Here is a table of points, one per row:
[ -1  -7 -11  44  14  50  29 -11  93  12  28 -21 -48 -22   4  15 -10   1
 -21 -26 -26   9   3 -22 -58 -18  -3  14 -21  31 -14  57]
[-11  -7 -30 -53  41  -3  22 -49   1  19  48 -18 -50  80 -17  -5   1 -48
  -1  -2  -8   9 -34  27  39 -14  12   9  38  55 -10 -33]
[  1   3  33 -17   4 -14  22  -2 -15 -16 -16 -32 -18 -11 -12  24  10   2
   6  -5  20   2 -14 -10   3 -17   1 -35  13  37 -19 -11]
[-31   9 -14  29 -13  -4  31 -12 -11   9 -19   6  28 -33 -14  10 -12 -24
  -8   1 -12 -13  -8  -3  -4  25  -8  -3  59   6  25 -18]
[  1   4  -4  57 -31  13 -14  29 -27 -21  -1  20 -46   1 -31 -38  70 -31
 -33  30  12   4   2 -24  -8  15 -31 -23  19 -23   6   3]
[-45 -26 -13  11  -9  19  -3   1  -5 -18  12 -21  11 -28 -14  12 -17   2
 -15  -1  29 -36 -10  25   0 -11  19   6  37  39   2  19]
[  2   3  15 -13  -6 -13   2   0 -17  -5   5   0   5  -5  25  18  -8  16
  -2 -24  -7 -16  24   6  -1 -12  -3   1 -21   9   4 -19]
[ 11  27   6  -1  36  33 -20  40  -2  -1 -13  -7  -6  -9   7 -23  43   1
 -10  13  -3 -32 -17  -2  -7   1   6  -8   1 -14  -1 -16]
[  5  -3  -1   7  10  19   0  -5 -21  -3   1  11  -3 -10  14  -6  -3  24
  -2 -12  -2  -5  31  21  23 -25 -13 -29 -18   6   9 -20]
[  2 -18 -24  -9   0  15  23  -4  54 -64 -29  -7  -4  36  33   1  35  -4
  37  17 -13  28  17  16   7  39   0   5 -13  -8  29  15]
[ -3   0 -14 -25  -6  14  36 -49  -6  56  20 -61  30  -1  34   0   6 -58
  18  47  11 -29 -22   6   0   6   5  17  53  14  -5 -32]
[ -6 -40 -30 -17  41 -23   8  -9 -42 -24  31 -31 -20  -6 -16  -5   8 -18
  26   6  -8   4  23  -7  -2  14  12   5 -70   0   3 -44]
[ -3  13   2   8   5  18 -18 -13 -22 -14  13 -17 -17  14  17   4  -6  17
 -13 -21   1   3  23  14  -1  -8  -5   4 -11   6  42 -29]
[ 27   6  43 -49  -5  53  14 -49  48  -2 -34   4  -9  11 -95  -8  24  26
  45 -12  41  13 -44   2 -22 -26  20  15  -4   6   8  20]
[ 17   4  -2  -6  -2 -16 -30 -11  -5  -2 -12   5  -5   8  -4 -10 -14   3
  -4   2 -14  -8  37  -5  13 -10   0   0  -9  14  26 -28]
[  6 -13 -10   7  -2  -7  22  -4   0 -15   5  19  23  -5  10  10   3   5
   3  12 -19  -5  34  16   6  -2  22   5   3 -12  16   3]
[ 11   8  26   1  51 -22 -37  11  19   4 -10 -12   0  62  17  20 -30   2
 -14  -2  24  -7  -8  15 -11  31  12   5  13 -47   0  38]
[ 12   8  17   3   4  -5   2 -18 -18 -20 -18  12 -16  -5  -1  16   3  -5
  -8  29 -10  12  23  -1  18  -9   9  15 -26 -24 -22 -17]
[  0 -22 -22  -5  -9 -28 -24 -10  42 -19 -26   8  -6 -32   7   0 -13 -55
 -13  34 -11 -37  -8   6 -38  10   5   0  -4  25  36  24]
[ -6 -12   3 -25   5   4 -35  31  15  11   3 -14 -21   0   1  12  14  10
 -42 -11 -17 -29  -9  37  21  12  10  14  11 -37  -9  18]
[ 16  17  33   0   8 -20   5 -11 -30 -12   6 -15 -27  10  12  -3 -10  15
   6 -27  39   4  20 -16  16 -11   2  12 -33 -19   3 -12]
[ 44  19 -30 -13 -10  -6  -1 -26  37 -21 -38  -8   2  11  22 -13 -31 -32
  21  33 -48 -27  26   9 -24  44 -12   1 -22  15 -21  56]
[-14 -91 -35  59 -56   7 -40  44 -17   0  -5  17  35  99   1  46 -67  12
  67  36  -8 -26 -36 -79   4 -15 -21 -39  30 -29  -5  -5]
[ -8  21 -15  15 -14  14 -17  16 -13  -7   2  16   5 -17 -19 -10  14   9
  15  25   9   6  39  -6   7  10  -8   4  11   7  -4  -7]
[ 12  27 -18  22 -19  26  -1  36 -19   5  -7  32 -27 -10  -4 -32  30  -6
  -2  12  17 -21   3 -35   6 -18  10  -7  -3  -7  -5 -14]
[-12 -26   1 -30   8  33   8 -43 -34  15   8 -24  -1  10   4  23  -7  -2
   0  14  46 -41  -7  16  11   5  20  -9  12  34 -54  16]
[-12  -1  32  -4  -8 -11  -8  13 -21 -30  12  -5  13  12  -1   2   1   8
   2  -1   4  16  19  12  12  -4   0  18 -21  26  11 -14]
[ -8  25 -16 -26  23 -17 -14  51  37   8  46 -23  67 -20 -12 -51  30  28
 -42  31  36  -9 -24  32  -9  32   9 -19  17 -30   1  -7]
[ 23 -27   3   3 -21   2 -35  48   4  31  28  10 -30  61 -19  83 -86  22
  47 -39  -9  34 -32 -36  -4   0 -26 -13   9 -55 -15 -16]
[  3 -13  -4 -68  48 -37 -69  27  16  29  15 -43  20 -50  44 -52  39   4
  -7  -3 -28  31   2  28   0 -15  22 -35  37 -20  20  24]
[-22  33  -6  -1   4 -11 -15  13  -1 -11  -5  -6   7 -10  29  13  -4   2
  27  11 -13  -8   8 -16 -17  22  -6  21 -37  23   3   3]
[ -8 -37  17   9 -16   0 -15  42   4  19   5  35 -31   7  16  45 -46 -13
  33   6   4  -9 -33   9   4 -10  -1  11  -6 -35  -2   1]
[-32   4 -18 -15 -12  -6  15   1  16 -22  15  -2   5  26   8   2   5   0
   6   4 -16 -32  12  47  10   8 -30  -7 -58   7 -25   6]
[  3   1   9   9  -3  13   2   7 -29  -2  16  -8   3   1 -11  11  -4  -9
 -28   8  -5  33  33  -5  -9  -9  38 -13 -36   6 -14 -22]
[-64  45 -86  12 -32  16 -45  20   6  14   3  25 -40 -56 -34 -59  49 -46
 -15  31  35 -10 -18 -40   4 -36 -30 -17  -5 -72 -35  -4]
[ 50  27  71  55 -42 -26  -1 -23  -1  33  46  63  52 -10  42 -13  68  22
  17 -31 -37  50 -31 -49  25  25 -21  -2  36   6   7   7]
[-14  15  -3 -25  32  -8  29 -17  -9  -5  -2   5 -13   8 -12  22  -1  -7
  -3  -7  10 -28 -24   8  -5 -30  19 -24  13   6  -2 -15]
[ 10  -1  27  43 -56 -25  21 -39 -26  -1 -18  25  -2 -23  70 -54   2  49
 -37 -65 -41  30 -57 -63   2  62 -34  13  25  23 -44 -18]
[ -4  24   1  23 -19 -15   1  34 -16  13  -1  16 -16 -12 -15 -27  23 -16
 -19  22  -2 -36  -6 -15   8 -19  -2  -2   0 -15   5  10]
[  2  25 -18 -17  -6  -3  -7  10   6   8  13   4  25  10  -5   9 -10   5
 -20  24   9 -21  24   3  -8  16  -7  13 -12   7  17  -1]
[ 24   6  -9  11   3   4  -2 -23 -36 -22  20  18  46 -20  -1  -5   1 -52
  -1 -36  -6 -19 -13  -1   9 -11  -6  25  42  29 -69 -31]
[ 32  11  18  -3  14   7 -48  40  32   0 -42 -25   9 -20   1   3 -29 -10
  15 -28  25  32 -30  56  18  11  27 -16   5 -42 -14 -17]
[-29 -27  -9  -6  -7 -44  19 -15  79 -19  -4   9  31   9  32   4   4  35
  -1  21  -3   9  15 -15 -43  35   8   3 -30   2  -8  24]
[ 22 -28  12 -49  42   9 -10  47   4  -8 -50 -18  33  -6   8  37  26  17
   6 -37  -5  76   0  21   1 -15  -3  -2  32 -55 -23   6]
[  9  -3  -5  19  10  -6   2 -13  -9 -19  19   3  -1   7   1   4  -6  26
  -3  -2   3  -1  22  12   4 -16  15  -7 -25  -8   9 -20]
[ 14   6  -5  10  -8  10  17 -37  35 -22  -5  13 -27  24 -17 -18  -2  -2
  34  -1  57  43 -16   9 -43 -83 -13   7  43  13   7  45]
[ 15  -7 -10   6  -6   4  32  13  65   7 -36  10  26 -29 -21 -17 -29 -35
 -46 -24 -11  -9   6 -50   4 -30 -20 -17 -27  24   1  42]
[-14  39  22  -9   1  21   6   5  -2   1  10   7 -32  -2 -12  24  -3  23
  -2 -10   0   3  -3  -8  -2 -16  13   8  18  17  16   1]
[  2  14  -8  12 -10 -35  19   2  -3  19  11  33  41 -21  16   1  19   9
 -13 -16  11  -7  -9 -47   0  45 -13   8  28  19 -20 -19]
[ 20 -68  23 -22 -11  37 -12 -11 -33 -38  56   8  30 -21 -22 -20  -5 -12
 -21  -4  15  14  31 -24   1  -5 -32  10 -31  -2  57 -22]
[ 27  13   1   1  -5  -2   8  -4 -54 -32  47  -9   9 -20 -39  -6 -26  40
  20 -63  10  32  36  -9  21  18   8 -17 -38   8  27  13]
[ -7  16  20   7   3  -2  19   1  -7  -5   4   3  -1 -17  18  14 -15 -18
  -6  15   5  -2   5  22  14 -11 -25 -18 -20  -2  25 -12]
[  9  15  37 -44  38  -2 -14  55 -28  15   3 -63  10 -21   6 -54  21  26
  -3 -51 -59  -2 -34  66 -39  27  42 -34  14 -64 -20  18]
[-48  41  22  -6  -4  -9   5 -33  18   1  13   1   6  10 -10 -15 -36   3
  -5  40 -23  49 -34   0  16  11  -1   4  24  23 -32 -24]
There is one direction along which these points spread out most. Take the direction at right angles to it along which they spread out most. Then take the direction at right angles to both along which they spread out most. Go by this last direction. Where along it does each point below lie, from 0 to 99? The average is 50, and the first point in the table lies past the average. One standard deviation of the points above along it is 16.
[-11  11 -27   1 -17 -13  -1 -19  37  -2 -11  20  -4  -5   8  26   8  27
  -9  11 -12 -22  21 -11 -23  16  11  -8   2  -3  12   8] 58
[ 13  17 -22 -14  -8  -4  25   3 -13  12 -25  10  12  23  32 -12 -12 -28
   9   0  -2  20  28  12   6  33  21 -11 -31   5  48  -4] 52
[ -3   9  -2   7  -4  15   3  -3 -23  11  -3   5 -35  -8  -1 -13   6 -25
 -17  17   2 -13   6 -22  25 -36  -1  22 -36 -38  12   0] 61
[ 12 -20 -75  -2  25 -14  27 -51 -87  59  17  -7  13 -11  -8   9   1  21
  -8  44 -21   3 -81  43  11  13 -11  35   3  35  -6   2] 60
[ -5 -26   3  19 -12  -3 -10  27 -11  28  16  32 -11  28 -10  53 -59 -21
  21  11   6   0  29  11  -9  17 -20 -22  41 -29 -19   1] 41
[-12  13  18  12 -23   0   1  18  -9 -15 -14   0 -14  -8  -9  -3  18   3
  -3  12 -20 -20  12   9  19 -11  -5  19  -3   0   3 -15] 54
[ 45 -32  38  21  -6  14  11 -28  50  65 -39   2 -48 -17 -63 -35  11  81
  -4 -44  42  46   3  20 -20 -24 -20  12  12  51  -7  14] 47
[ -1   2   5  24   9 -12   6 -21  29  -6 -30  17   0 -31   1  23   4  -3
  13   0   1 -18  12 -17  -3 -13   4   3  14  -4  12  31] 57
[ 21  12  30  -8 -12   7  18   3   2  -6 -21  -8 -26  34  10  -6   6  21
 -43 -22   0   8   4  -9 -12 -34   2  36  18  12 -11  12] 48
[-36 -28 -22 -19  54  -5  47  -1 -28  12 -24  -9 -14  -1   7   3 -20 -26
  35  20 -27 -23  -4  16  20  13  36  28  38  35 -13   1] 66
[-51 -10  12  32   2 -15 -15 -23  18  25 -35  -4  69  35 -13   6  19 -44
  16 -32   1  -7  20  -9 -26  12 -20  11 -80  12  24  38] 58
[ -3   3  17   7  -2  11   3   0 -15  -6  -1  -2   4  -5   7   8   0  29
  -5  18  17   7  13   5  36   0  10  -5 -20   1  19 -12] 48
